Turns, then the turns between two rows, first turn first; the first pair answered
turn med:
[ 1  1  4  3 -5  9  5 -7  8 -1 -6] => [  5  -2  -1   1  -5   6   2 -11   6  -3  -7]
[  6   5 -20 -19  -1 -10  -5 -15 -13   0   6] => [-27   9 -15 -15   4  -1   5   7   1   4  -3]
[  5   7  10 -12  13  -1   0   3   0   4  18] => [  6   7  -3 -15  16  -6  -7  -3  -8   1  12]
turn Bafub:
[ 10  -1  12   9   2   0   3   1   1 -15  -2] => [  6   1  13  11  -2   2   3   3   4 -12  -6]
[-1 -4  9  5  9  2  8  4  4 -9 -7] => [-2  0 13  2  4  5 10  3  8 -4 -3]
[ -8  -1  -5   4 -17   1 -10   6  -6   7   6] => [ -4   0  -4  -3 -15   0 -10   4 -10   3  13]
[ -7  -1 -13   3  -3   1  -1   6   0  13   0] => [-1  2 -8 -5 -2  1  1  2  0 14 10]
turn dogo:
[ -6   2   9  -5  13   2  14   1   6  -9 -17] => [ 15   1  -6  -3 -11   4  -3 -18   0   3 -15]
[ -2  11  -4  -2 -11  16   7  -3   4   9  -4] => [  9   3   7  10 -11   9   8   2   5   5  10]
[  3  -3   7  12 -19   6  -2  10   4  13  17] => [-21   4   7   0   0   9   8  19   8   8   4]
[-5  1 -1  6 -4 -7 -3  9 -2  3  5] => [-10   2  -5   2  -1  -5  -2   9  -2   4  -1]
turn nem:
[ -3   9 -10  -6  -3   0  -6 -11   1  15 -11] => [ -2   2 -13  -8   9 -14  -8  -6  -8   3  -2]
[  3   0 -12   0  -5   2  -7 -11  -4   5 -12] => [  0  -4 -14  -2   0 -11  -9   1 -11  -1   4]
[-3  4  4 -2 -6  5  5  1  9 15  5] => [  6  -2   2  -1  12   1   5  -8   1   0 -14]
[ -1  -2   2  -1   1  13   7  -5   9  -1 -19] => [ -3  -9  -2  -6  13  -9   4  10   0 -13   3]
Then:
(2 to 3 turns a pair)
[ -7  -9  -3  18 -17  -3  -7  18   2   5   9] => [ -1  -8 -17  10  -5  -1  -9  -4  -5   0 -23]	dogo dogo nem
[-17   5   4   6  -5  11   5  13  13   8   4] => [ -5  -2  -7  15  -2  12  -3  -4   6   2 -22]	nem dogo med
[-2 -6  0  0  7 -7 -4 15  4 -2 14] => [ -3 -10  -4  10   5  -4  -8  15   3  -2   2]	med Bafub
[  1   1   0  -4   6   3  -2  -5   0  -3 -10] => [-10   2   0   0  -2   1  -4  10   3   2   2]	nem Bafub Bafub
[-5  5 12 -9  7  3  7  5  3 -2  9] => [ 9  0 11 -3 -3  1  2  0  1  1 17]	dogo dogo
[ -2  -6  17  -1  16  -9  15   9   4 -13  23] => [-14   9 -22 -24   9  -1  -2 -15  -5  -1  -9]	dogo Bafub
[ -2  -1   4  13 -18  14   7  -1   9  15   2] => [  4  -4 -10   4   3   6   2 -18  -4   0 -22]	dogo nem dogo
[ -5  -2   3   1  16  -2   7   3  -3 -10 -16] => [ 13  -7  -7   1   6 -12  -6  -4 -13  -9  -4]	Bafub dogo nem
[ -6   5  -4 -13   9  -1   7  -1  -8  -7   6] => [ 3  0 11  1  2  1 10  3 -1 -5 15]	dogo nem dogo
[ 12   3 -13  -2  -9  -4  -9 -11  -7   1   4] => [-8 11  5 -2 -9 14  7  1  9  8 -2]	dogo nem dogo
[11 -7  9 -4  7 -2  0  1 -3 -4 15] => [ -9  -3  -3 -11  13   2  -1   2  -3  -4 -10]	dogo Bafub
[ 14  -9   6  12 -13   2  -2  -3   9   9  14] => [-13  -1   8  -2  19   6  12   5  15  -2  -9]	dogo nem
[  8 -10  -3   9  10  -7   0  -5  -6  -8 -11] => [ 2 -5 12 16 -1  8  8  2  8  2 -9]	nem nem dogo
[-11   2 -14  -8   7  -2  -4   0  -3  -3 -11] => [ -5   7   9 -15   8   3  11  -2   4  -2   1]	med med dogo
[-1  1  2 11  9 -6  7 18  0 -3 -6] => [ 5 11 10 -2 -2  0 11 12  3  5 12]	nem Bafub
[-11  11  16  -1   7   0  12   9   1  -6   9] => [-11   9 -13  -1   2   1  -4  -9  -8  -5 -19]	dogo nem Bafub
[ -8   8  -5 -14  -8   4  -3  -2  -2   7   8] => [ -6  -6 -15   4  -5  -4 -13   3  -9  -1  -1]	dogo med Bafub
[-2  8 -1 -9  1  4  3 10  0 11  4] => [  3   5  -3  -3   4   7   4   1   0   6 -15]	dogo nem med
[-10  -4 -11   1  -2 -11  -4  13 -12  -1  15] => [-13   6 -11   0 -14  13  -2  -1  -2  13  -9]	dogo nem
[  9  -4  -7   3   2 -12  -4  -4  -9  -9  -3] => [-10   3   7   4  -4   1   7  13   8   1   3]	dogo med nem
[ 4  8 10 -5 -8  3  2  5  8  4 13] => [  9  10   2 -14  -5   1  -1  -6   2   4   8]	dogo med
[-10   8  -4  -6  -9  14   2  -6   1   8  -9] => [  4   6  -3 -19   1   2   1 -12  -9  -2   6]	Bafub nem
[ 21  -5  18   0  11   5  11 -11  -1 -11 -14] => [ 23  -9   1   4   5  -1  -1 -16  -7 -11 -18]	med dogo
[-11   3   5 -14   8  -2   7   8   2  -4   9] => [  5  -4   2   1 -12  -3  -4   5   0   5  20]	dogo med dogo
[-6 -5 -5 12 -4 -2 -5 10  2  5 -3] => [ 8  5  2  0 -9  7  0 -9  2  9 -3]	Bafub Bafub nem
[  9   0   0   2 -16   6  -7   3  -3   9  11] => [  0   7  -4  -9 -12   4  -6   6  -4   9  14]	med med Bafub
[-18   9  -5 -14   7   0   3   1   4  -3   3] => [ -4  -3 -14  10 -12  -2 -13  -4   1   3  -3]	dogo Bafub Bafub
[ 15 -11   9  16  16  -7  11  -2  -5 -19  17] => [ -6   0 -34   5  -3   1 -12 -12 -12  -1 -14]	med med dogo
[  6  -4  -7   6  -9 -12 -13   5  -6   9   9] => [  7  -4   1   9 -10 -11  -9   5  -2  10  13]	med med med
[ -3   6  -4 -15   8  -2   0  -3  -5  -4   3] => [ -9   4  -2 -10  13  -3   2   3  -4  -6   0]	med Bafub
[13 -3 13 -2  2 -7  2 -1 -2 -2 21] => [-7 -8  9 22 -4  4 -4 10  7  4 -5]	Bafub Bafub
[ -1  -5  13  23  -3   7  13  -1  12  -2 -14] => [  5  11  -8 -16  -6   4   4 -25   0   5  -8]	dogo Bafub med
[-15   7   9  -4  11   3  15  14   8   4   2] => [ -2   4   8 -11  21   2  16  -2   3  -5  -7]	Bafub nem nem
[ 10   2  -6  -8   0  -3  -5 -14  -8  -3  -2] => [ 4  3 12  1 -7  3  3  2  4  4 15]	dogo nem
[ -3   3  -2   2  -7   8   0  -9   9  14 -20] => [13  1 18 -4  2 -2 10 -6  9  5 11]	Bafub dogo
[-16   1   1  -1  -1   9   8   2   2   3 -25] => [ -1   3  21 -11  -2   7  18   1   5   4   7]	Bafub dogo dogo
[  5  -6  -5  -8  15  -8   1  -3 -10 -15  -2] => [-8  2  1 -8 -2 -3  3 14  0  2 19]	dogo nem dogo
[ -1  -5  -6   7  -2   1 -17  -3  -6   7  -1] => [ 5 -4  7  5 -1  2 -8  0 -2  7 16]	med med Bafub
[-25   6  -7  -5 -12  12   0   6  -3  10  -2] => [-16  10  -2 -12  -5  18   6  -9  -2   4 -14]	nem Bafub
[ 7 -3 -4 -2 -6 -2 -7 -5 -6  0  5] => [10  1  4 -2 -6  3 -1 -8 -2  2  4]	dogo nem med
[ 12  -5 -11 -11 -17  -2   0 -18  -8  -4  -6] => [ -6   1   4  -3 -27  12  10  -4   9   8  -3]	med med dogo
[ -7   2  -9 -10   6 -13 -10   0 -13  -7   3] => [ -8  -4  -3  15 -11  -4 -14  10  -3   2  -1]	Bafub dogo med
[10 -8  2  5  1 -7  0  1 -2 -3 13] => [-14   0   0   3   0   1   3  10   7   4   5]	med med Bafub
[  6 -11   3  13 -15   8   2   7   7   5   2] => [-10   1   7 -11   6   8  15  10   9  -2   1]	Bafub dogo
[ 20   6  -2  -2  -9   8  -2 -26  -6   9  -7] => [12  1 27 11  5  8 17 -1  6 -2  5]	dogo nem nem
[  5   8  -9  -8 -10  -5  -7  -7   2   2  11] => [ -2   8  -9   0 -15   2  -5  -3   7   7   3]	Bafub Bafub Bafub
[15 -3  8 -1 18 -4  5 -7 -2 -9 -5] => [ 4  5 17 -2 12  6 13 -2  9 -1 -6]	dogo med med
[-17   3   4   6  -3  -2  10   8  11   1   2] => [  7  -1 -13  -2  -4 -14  -3 -14  -7  -3   1]	med med
[ 2 -6  4  8 -1 -5 -3  4 -3 -2  8] => [ 3 -7  0  9 -4 -5 -7  2 -3 -1  5]	Bafub med
[-9 -6 11  4  9 -3 10 15  3 -6  2] => [-10  -3  -8   0   5   4  -1  -1  -1  -2 -22]	med Bafub dogo
[  5  -2  -4  -1   5   5  -3   1  -3  -6 -20] => [ -1   4   0  -2 -10  13  -2   7   5   8  -9]	nem nem
[ -2  -3 -12   0   5  -3 -10   5  -1  -1 -18] => [ -2  -4  -9   3  -5  -8 -12  15  -1   3   6]	nem dogo
[-11  -5  -5   4   4  -8  -6  14  -4  -6   6] => [-14   4 -11  -4  -9   1  -8   7   0   7   1]	dogo Bafub
[-18   3 -12   0   7  -2  -4   2   3  -5 -30] => [ -3  -3 -21   5 -15 -15 -20   7  -6   4   5]	nem dogo
[-6 -3 11 11 -3 -9  2 17 -4  5 23] => [-10  -5  12  21   5   4   6   8   2   2 -16]	nem nem Bafub
[  4  -6 -11  11   3   1  -6  -5  -5  -2 -17] => [ 5 -9 10 16  4 -3  5 10  2 -5  7]	med nem med
[-11   0   1   7   3  10   7  -5   5  -8  -6] => [-2 -3 -5  2  0 -3  0 -2 -3 -9 18]	med med nem
[ -9   0   8 -11   6   2   7   4   3  -3  -8] => [ 12  -5   6 -11   5  -5   1  -8  -6  -6   0]	med med dogo
[  1   1 -11  -1  -3  -7 -12   7  -7   3   7] => [ 7 -1 11 16  0  4  2  4  6  0 -6]	nem dogo nem
[-7  1  8  7  2 -2  4 13  5  7 11] => [  3   0   1   9 -10  -1  -2   5   3  12  13]	dogo dogo
[ 6 -6  8 -2  0  4  5  1  1 -2 12] => [-10  -4  -8  -7   5   2  -1   6  -3  -3  -4]	med med
[-12   2  -1  10   1   1   1   9   3   4  -1] => [-1 -1  0 14 -4  5 -2  1  3  7 -7]	nem dogo med
[ -9  -2   6   3  11   4  10   7   6  -5 -16] => [ -7   2  -3   7 -10  10   1   1   7  10 -17]	dogo med
[ -4  -5   1  27   3  -5  -1   4   3  -2 -12] => [  4   2  -2   0  21  -9   5 -13  -3  -9 -13]	dogo Bafub nem
[  7   9  10  -6  -4  14   8 -15   7   8  -5] => [ -1   4 -15 -18   6 -11  -5  -4 -11  -2   8]	Bafub nem med
[ -8   7 -12  -7 -22   4  -7   7   4  16  14] => [ 12   0 -12  -5  -2   6  -4 -22  -3   0 -23]	med nem
[ -5   5 -10 -16  -5  -1   0  -2  -4   6   0] => [ -7   2  -2 -11   9   1   7   0  -1  -3 -11]	nem med nem
[ 16   2   2  -1  -2   8   1 -16  -4  -2   2] => [ 3  2 12 -1  6  5  9  3  0 -6 15]	dogo nem
[  2   5   8  -2  -1  11   7  -5   6   1 -11] => [  6   6   9 -10  -5   8   7  -4   5   2   6]	Bafub nem nem
[-5 -5  3 14 -6  2 -2 10  5  0 -4] => [ -8  -3  -5   7   4  -1  -4   7  -1  -6 -13]	dogo nem
[-2 -4  7 -5  5  3  7  1 -7 -3 12] => [-4  0  8 -3 -4  6  6  1 -4  3 12]	med nem dogo
[-24   3  -4   5  -4   9   1  11   9   5 -13] => [-25   0  -7   4   4  -2  -1  20   3   0  -2]	nem nem
[ 6 -9 14 17 -9 10 10  6  5 -3  9] => [ -5  -9   5   1  18   0  12   7  -3 -17  -4]	med dogo
[10  6  7 -7 -5 -1  1 -1 -5  1 14] => [-10   7  -1  -4  -8   2  -2  11  -1   7   6]	Bafub dogo nem
[-5  3 13 -4  1 -7  9 14  0 -2 23] => [-21  10   8  -7  -2   4  10  15   7   4   8]	Bafub dogo med
[ 5  2 -4 -5 -6  8 -1 -3 -4  3 -2] => [-2  0  7 -1  0  6  7  7  1  0  4]	nem med med
[ 3  4 13  1 -7  9  5  1  6  3  5] => [-3 -1  8 14 -2  6  2  6  4 -1 -8]	Bafub Bafub Bafub
[ 11   7   7  -6 -10   4   9 -11   1   8  11] => [  6  -2   6  -4  16  -8  10  -2  -5 -10   6]	dogo Bafub
[-6 -3 10 -1  3  0  3 11  2  6  7] => [-1  0 12  0  1  8  4  0  5 10 -2]	Bafub nem
[ 6  3 16  1 -1 11 12 -8 10  2 -2] => [  6  -4  -1  -4  19  -9   3  -5  -4 -13  -3]	nem med
[-8  7  9  4 -8  6 10  2  8  8 -1] => [  5  -2  -1   1  11  -7   6  -9  -6  -8 -12]	dogo nem
[ 11 -11   9  16   6  -1   3  -5  10  -8  -1] => [  1 -13  -4  12  13  -9  -4   3   2 -12  -2]	med Bafub nem
[ 2 -1  0 11  3 -7 -3 11 -6  0 10] => [ 2  5  9  8 -3  4  5 10  2  7 11]	Bafub dogo med
[ 10  -7  -5  15 -17   3  -8   4   5   3  -4] => [ -4  -8  -3   6  11  -3   1  11   4 -14 -13]	nem dogo
[ 14   3   9   6  -4   9   1 -15   4   3 -13] => [ 11   4  -9  -2 -14  -3 -13  -9  -5   8   6]	nem nem med
[ -6   4  -9 -13   5  -6  -6   2  -5  -1   1] => [ -7  -4  -8   6  -5  -5 -10  10  -2   2  -1]	Bafub dogo med
[ 8  2 15  0 10  5 13  5 -2 -1 18] => [13  0 13  2 17  6 14 -2 -3 -7  5]	nem nem
[  3  -2   0  -5  17  -4   6  -8  -6 -13 -11] => [ -3  -8 -12   8  -1 -12 -10   9  -9  -4   8]	dogo nem Bafub
[ 2 10  2 -3 -2  7 -1 -6  6 11  0] => [  8   5  -5  -6   5  -2  -5 -11  -4   3   0]	med Bafub
[ -2   2 -14   5 -15   8 -13  -8  -2   6 -19] => [-18  14   2 -16   4  13   7   1   7   1  -9]	Bafub dogo dogo
[ 14  -3  10  11 -10   5   2   2   8   7   7] => [ 11 -11   6  11   6 -10   1   9  -1  -6   8]	nem Bafub nem
[ -4 -10   8  19   7  -2  -1  10   0 -12  -5] => [ -4  -5   3  15 -11  -1  -7  13   0   1  15]	med med nem
[10 -1  0  9 -6 -1 -3 -2  2  8  3] => [ 5 -1 -6 -2 10 -8 -3 -6 -6 -1 -5]	dogo med med
[ 13  -3  -1   0   3  -4   2 -13 -12  -6  -6] => [ 10   4   3   0 -13   8   2 -12  -2   9  -2]	nem nem
[ -7  -6   2   6   9  -5  13  15  -5 -15   3] => [-10  -3   2   6   5  -3  13  18  -2 -12  10]	nem nem nem
[ -4  -3   4  16   4   3   9  -6   6  -9 -16] => [-12   2   8  15 -10   7   9   2  10   3   0]	nem nem
[ -6   8  11 -15   7  -6  10  -2   2 -11   5] => [-17   3   8   0   6  -2   8   5   6  -9 -14]	Bafub Bafub
[-14   7 -16   1  -1  -3  -8  -1  -1  -1 -23] => [ -1   5  14  18 -17   6   4   7  13   6   3]	med dogo dogo
[-4  0 -2  2  7  2  1 -1  0 -4 -5] => [ 6 -2  3  9 -2  2  2 -2  1  0  2]	med dogo dogo
[-11   7   8  -8  -1  10  11   4   8  -1  10] => [ -8  -8  -5  17  -1   8  -2   1   3  -5 -17]	med Bafub Bafub
[ 11  -1  -2   8 -12   0  -5   1   6   7   7] => [ -4   8 -10  -6  -7   5  -5  -4   7  10  -5]	dogo dogo
[  2  11   0 -24 -11   5   1   6   0   5  25] => [ 12  11   6 -17  -4  20   8 -17   5   1 -12]	dogo nem
[  7 -13  -3  10  10 -13  -7   3 -10 -10   3] => [ -5  -4  -9  14 -12   5 -10  -2   0   8 -15]	dogo dogo Bafub
[-7 11  3 -2 -4 10  4 -1  8  7 -5] => [ 14   4   1  -6   2  -1  -1 -13  -4  -2   0]	med dogo med
[15 -5  5 -4  8 -8  1 -3 -7 -8  9] => [ 15  -6  -1   2   3 -11  -5   0  -8  -7  12]	nem Bafub
[12  2 36 -1  7 20 12 -6  8  0  2] => [ 13   2  -8 -25  12  -2 -14 -20 -19  -4   2]	dogo nem dogo
[  1   7   9 -16   7  10   9  -8   6   6 -11] => [ 21  -3  -2  -8  -2   0  -5 -17  -3   6  -2]	Bafub med dogo
[ -1  -5  -1  21 -10   8  -1   4   6   6 -14] => [-7 -7 -2 19 -9 -2 -4 18  2  6  6]	nem nem
[  5  -5  -1   2   8   0  -2 -17  -5  -7 -17] => [-7 -9  6 12 -1 -9 -3 12  0 -2 16]	nem Bafub med
[  4   0   0   4   7  -2   1  -6  -4  -7 -10] => [ 8  7  4 -5 -4  2  3 -9 -1  0  6]	nem nem Bafub
[ 1 -6 12  8 -9 -2 -8 -4 -3  6 -5] => [-11  -5  14   4   4  -5  -2   5  -2   0  -5]	dogo nem
[-10   5   8   0  -1   6  11   8   2   2  10] => [ -4   6   5 -11   8   2  12  -3  -5  -5   7]	med dogo
[-14   6   1 -16 -12   8  10   1  12   9   3] => [ 20  -9   0   2 -14   0   1 -17   1  -1  -5]	nem Bafub dogo
[  0   2   2   8 -11   1   5   8   5   7  18] => [ -6   9 -18 -12  -3  -2  -2  -6  -5   5   0]	med dogo dogo
[  3   6  16   0  -2  21  16  -9  15   4 -23] => [ 32   1  14  -6  -4   7   8 -21   0  -1   2]	dogo Bafub
[  3  13  -5  -6 -12   4 -15 -11  -1   3  -3] => [-13   7   9  11  -5   8  -6   9   9   0  -8]	nem Bafub med
[ 0 -6 -1  5  4 -5 -1  9 -5 -3  6] => [-4 -2 -1  1  7 -5 -1 10 -4 -4  2]	dogo dogo dogo
[ 3  1  3 -9 -4 -1  0  2 -7  8 15] => [ -5  -4  -1  -7  10  -8  -1   8 -10  -1   5]	dogo Bafub
[ 11  -7   1   4  -1   0   0 -12  -1  -1  -4] => [ -9  -3   5   7   2   4   6   0   9   2 -10]	med med
